In the rows, zero is written as 128.
Rows swapped in pairs by one turn or mirror: which row each one swaps with
The rows were stretched afterwards, more along some directions than others.
pom: [104 144 133 103 124 111 124 100 115 125 120 126 124 146 142 108]
degim: [ 99 162 128 136  99 119 144 136 132 133 133 113 104 163 125 106]
tos: [ 69 124 104 159 158 111 133 122 171 137 101 100 124 174  77 110]
Zol: [119 162  89 127 100 124 186 112 157 143 131 105 126 143 110 114]
Fof: [138 152 147 117  95 115 165 119 112 108 134 103 119 125 133 148]
Lasal: [144  95 118 146 158 129 138 124 149 126 117 106 176 110 110 144]
tun: [108 111 113 140 146 111 129  95 150 139 109 120 119 163 117 102]
faza: [125 156 138 102 112 123 121 133 103 145 159 136 167 100 128 126]
Bil: [106 125 101 126 134 137 119 111 150 149 107 142 166 129 121  95]
vinos: [108  93 141 139 167  93  92 103 107 130 105 148 140 130 120 133]
Lubo: [132  88 135 154 165 100 145 106 146 111  84  99 168 139 113 145]
Suk: [ 80 144 113 125 137 115 122 115 136 140 124 114 155 100  91 134]
Pegi: [ 53 147 106  99 134 137 105 101 146 138 133 132  96 130  87 109]
tuv: [100 104 142 133 160 110  77 112 122 140 111 134 183 109 129 114]
geva: [112 162 133 105  90 105 157 123 124 130 132 127  79 154 125 108]
tesok: [113  98 124 129 162 113 121 112 151 138 107 140 183  98 105 130]
nomut: [135 148 102 129 130 129 136 149 148 165 131 103 166 142 114  95]
Gerip: [ 96 154  99 130 142 135 140 147 148 150 142  84 146 138  95 110]
zoze: [129 126 159 134 132 108  85 100  89 145 126 153 192 119 141 106]
potaz: [ 96 126 125 138 146 109 128 124 123 123 116 106  88 154 129 121]
Boter: [126  82 122 153 168 103 121  96 144 120  93 111 163 142 109 143]
ruvil: [107 145 157 118 112  96 170 118 118  96 130  91 147 101 136 161]
tega: [ 96 109 142 123 137 104  94 102 126 127 115 158 151 114 128 123]
zire: [101 135 141 148 133 103 133 114 110 143 111 111 103 159 133 108]
Zit: [106 127 108 133 144 109 139 123 161 151 107 114 145 160  85  96]
venu: [129 135 145 116 114 121 114 118 106 138 135 153 142 100 133 122]
boz: [ 81 131 112 122 149 102 128 119 146 130 116 105  67 155  99 125]
tevi: [142 149 131 113  91 117 161 115 119 114 141 113 135 119 140 150]
tuvub: [ 86 144 114 139 147 117 152 124 150 156 120  87 152 142  95 111]
git: [149 119 138 121 115 119 161 123 122 101 132 117 123 102 149 160]
ziz: [ 88 129 129 128 139  90 143  86 127 119 108 131 150 112 105 149]
kida: [ 81 153  99 122 143 119 126  97 135 144 116 109 122 156  82 109]
Sapa: [120 102 147 175 163  97 115 107 113 126  92 101 180 139 107 129]
silim: [ 99 135 112 131 130 124 110 116 141 151 127 142 178 109  92 117]

tun pairs with Zol
nomut pairs with boz
Suk pairs with tuv

